(in the rows, 128 means zero)
The rows below come in pairs that one turn or mirror swaps. Which row does each named row swap with?
Zoze: [130 128 120 111 100 118 135 129 139 169 120  93  91 131 127 130 125 119
 119 131 139]
Lovu: [122 118 114 139 140 149 109 132 117 115 115  88 149 152 146 113 158 136
 109 150 128]
tesut: [123 131 138 100 107 117 131 129 144 170 127 101  93 121 131 136 120 122
 121 135 144]
pofan: [137 124 157 118 142 139 117 112 110 100 167 151 147 139 122 107 106 114
 141 143 139]
bot: [127 129 108 151 129 149 100 130 121 114 118  96 148 153 149 120 156 138
 121 153 131]
figi: [131 117 104 135 123 140  98 140 118 125 130 100 152 166 143 110 155 136
 111 149 131]
riv: [135 123 163 115 135 131 109 112 110 101 163 153 141 136 122 101 104 107
 139 144 135]
nef: [130 132 125 116  94 131 127 116 134 165 115 101  95 123 127 140 131 124
 116 119 146]
tid: [139 118 158 120 140 127 113 113 109  98 158 154 146 142 130 115 106 113
 139 152 137]
zude: [127 131 137 121 147 133 163 143 129 135 154 159 115 136 146  97 113 106
 153 121 102]
Teres: [136 122 166 120 144 131 114 116 107 104 162 160 140 143 126 114 111 110
 135 142 134]
Dusu: [138 124 160 115 142 135 120 120 106 100 163 158 147 147 122 113 114 108
 143 150 140]
suz: [134 134 134 109 108 121 139 121 137 155 126  92  87 125 133 148 131 116
 113 123 145]
did: [139 121 159 119 138 136 116 118 111 100 166 160 136 142 118 105 107 113
 142 146 141]
tof: [123 135 139 125 143 133 157 128 128 140 151 163 115 131 147  99 108 112
 153 117  99]
bame: [137 127 125 113  97 128 137 123 137 175 134 100 102 130 138 138 138 118
 120 120 152]
Tupit: [121 127 133 127 141 134 159 135 134 133 147 165 120 133 144 102 101 108
 151 120 102]
dibul: [140 126 168 125 144 135 116 116 114 100 165 151 142 146 120 105 115 111
 142 145 134]
buso: [117 114 106 128 136 146  99 138 128 126 130 105 162 163 154 110 154 137
 118 148 126]
zilof: [137 125 167 114 149 133 117 115 108 107 163 158 142 142 121 104 115 117
 139 145 136]
tufeg: [137 143 127 107 106 124 138 124 139 172 123 100  98 128 129 138 124 126
 112 117 139]
Vof: [134 126 162 117 138 137 110 115 106  97 158 157 142 145 121 110 111 114
 138 148 140]
leved: [126 132 138 124 144 135 159 134 130 141 152 154 110 134 148  98 110 107
 153 118  96]
Dunuf: [132 127 132 124 145 139 159 135 132 137 157 158 112 129 141  95 107 110
 150 123  96]
rom: [121 124 110 147 127 149 106 136 120 112 127 100 151 162 153 115 156 146
 117 144 126]
tebov: [122 120 111 141 133 139 105 128 113 112 135 101 151 157 158 115 167 139
 119 140 132]
Rali: [138 131 127 116  99 129 149 128 130 163 126  91  97 131 140 144 124 117
 111 124 145]
raket: [133 143 133 118  95 128 141 127 140 158 116  96  99 124 141 141 126 126
 109 128 147]
fogu: [118 114 114 145 131 152 103 137 105 120 126  90 144 161 144 114 152 130
 106 147 130]
vaza: [117 116 108 138 135 137  99 130 108 116 123 103 148 159 146 117 155 144
 114 149 130]
nifu: [143 144 130 120 111 126 140 126 145 161 118  89  94 118 132 144 133 125
 118 134 139]
tinif: [136 139 125 109 105 128 147 117 142 160 116  98  87 135 136 135 130 118
 123 126 148]
lavur: [131 132 136 121 146 136 161 136 130 141 152 155 109 129 147 101 110 111
 148 118  92]
Rufa: [129 127 111 135 138 153  96 139 112 117 125 102 149 156 152 122 162 131
 106 147 126]
tofo: [133 141 124 110 105 129 145 118 142 163 121  95  93 125 134 143 124 122
 119 125 139]
tunev: [132 117 121 138 131 155 103 135 115 119 130  92 143 161 157 113 164 129
 109 151 120]
ger: [125 132 140 126 140 137 155 133 126 143 155 156 110 124 145 100 104 105
 147 123  89]
zotod: [130 131 134 116  97 132 141 118 138 158 118  98  85 132 138 141 131 110
 121 127 146]
goz: [139 126 165 109 141 136 119 122 109 106 165 152 142 137 119 103 105 114
 137 149 131]
pozaf: [126 137 140 130 140 133 162 129 129 135 153 154 109 134 146 100 108 109
 161 122 102]
supa: [136 124 166 116 138 132 110 116 110 101 164 153 141 145 122 106 112 110
 138 147 138]
zevab: [129 121 119 144 131 145  94 132 120 116 128  98 141 162 153 110 159 138
 105 148 123]
baso: [134 119 108 138 129 146 109 130 109 111 132 108 152 153 156 107 159 144
 104 148 133]
seb: [121 123 116 143 134 146  97 137 114 115 128 100 147 161 146 121 159 140
 110 153 129]
Kobef: [124 136 137 118 146 142 158 129 120 139 151 157 111 132 147 101 107 109
 153 120 100]
vufe: [126 146 136 111 106 129 135 120 137 165 128  95  87 121 129 134 132 118
 121 114 144]
Bod: [134 121 163 119 140 131 116 117 104  93 158 149 144 140 121 106 112 114
 140 151 143]
Kef: [115 106 112 139 128 148  96 135 108 134 133  97 140 152 147 105 164 135
 116 146 133]
nulud: [132 136 129 118 108 131 143 123 138 162 113 107  86 120 125 128 125 118
 107 119 146]
podo: [117 129 107 140 128 156 102 137 113 116 128  95 147 162 156 114 158 132
 114 140 125]
zogu: [131 116 107 136 133 147 108 138 111 128 126  98 143 154 148 116 170 147
 111 146 126]
dopa: [130 136 124 110 105 125 138 122 129 158 115  99  88 119 140 146 125 117
 117 129 141]
nos: [135 136 136 110 110 125 142 121 142 159 121  89  90 123 123 139 126 125
 119 125 143]
zogup: [124 132 140 130 146 134 161 139 128 139 158 158 110 127 143 104 106 113
 149 118 100]
Gize: [129 137 139 126 141 137 161 138 134 141 152 153 115 128 146  99 107 107
 146 113  97]
fom: [128 140 138 120 147 145 158 141 131 146 147 153 111 132 140  99 103 108
 148 122  98]

Swapped with leved: supa
Swapped with nifu: bot
Swapped with Rali: fogu
Swapped with buso: tesut
Swapped with nos: rom
Swapped with seb: tofo
Swapped with Kef: bame

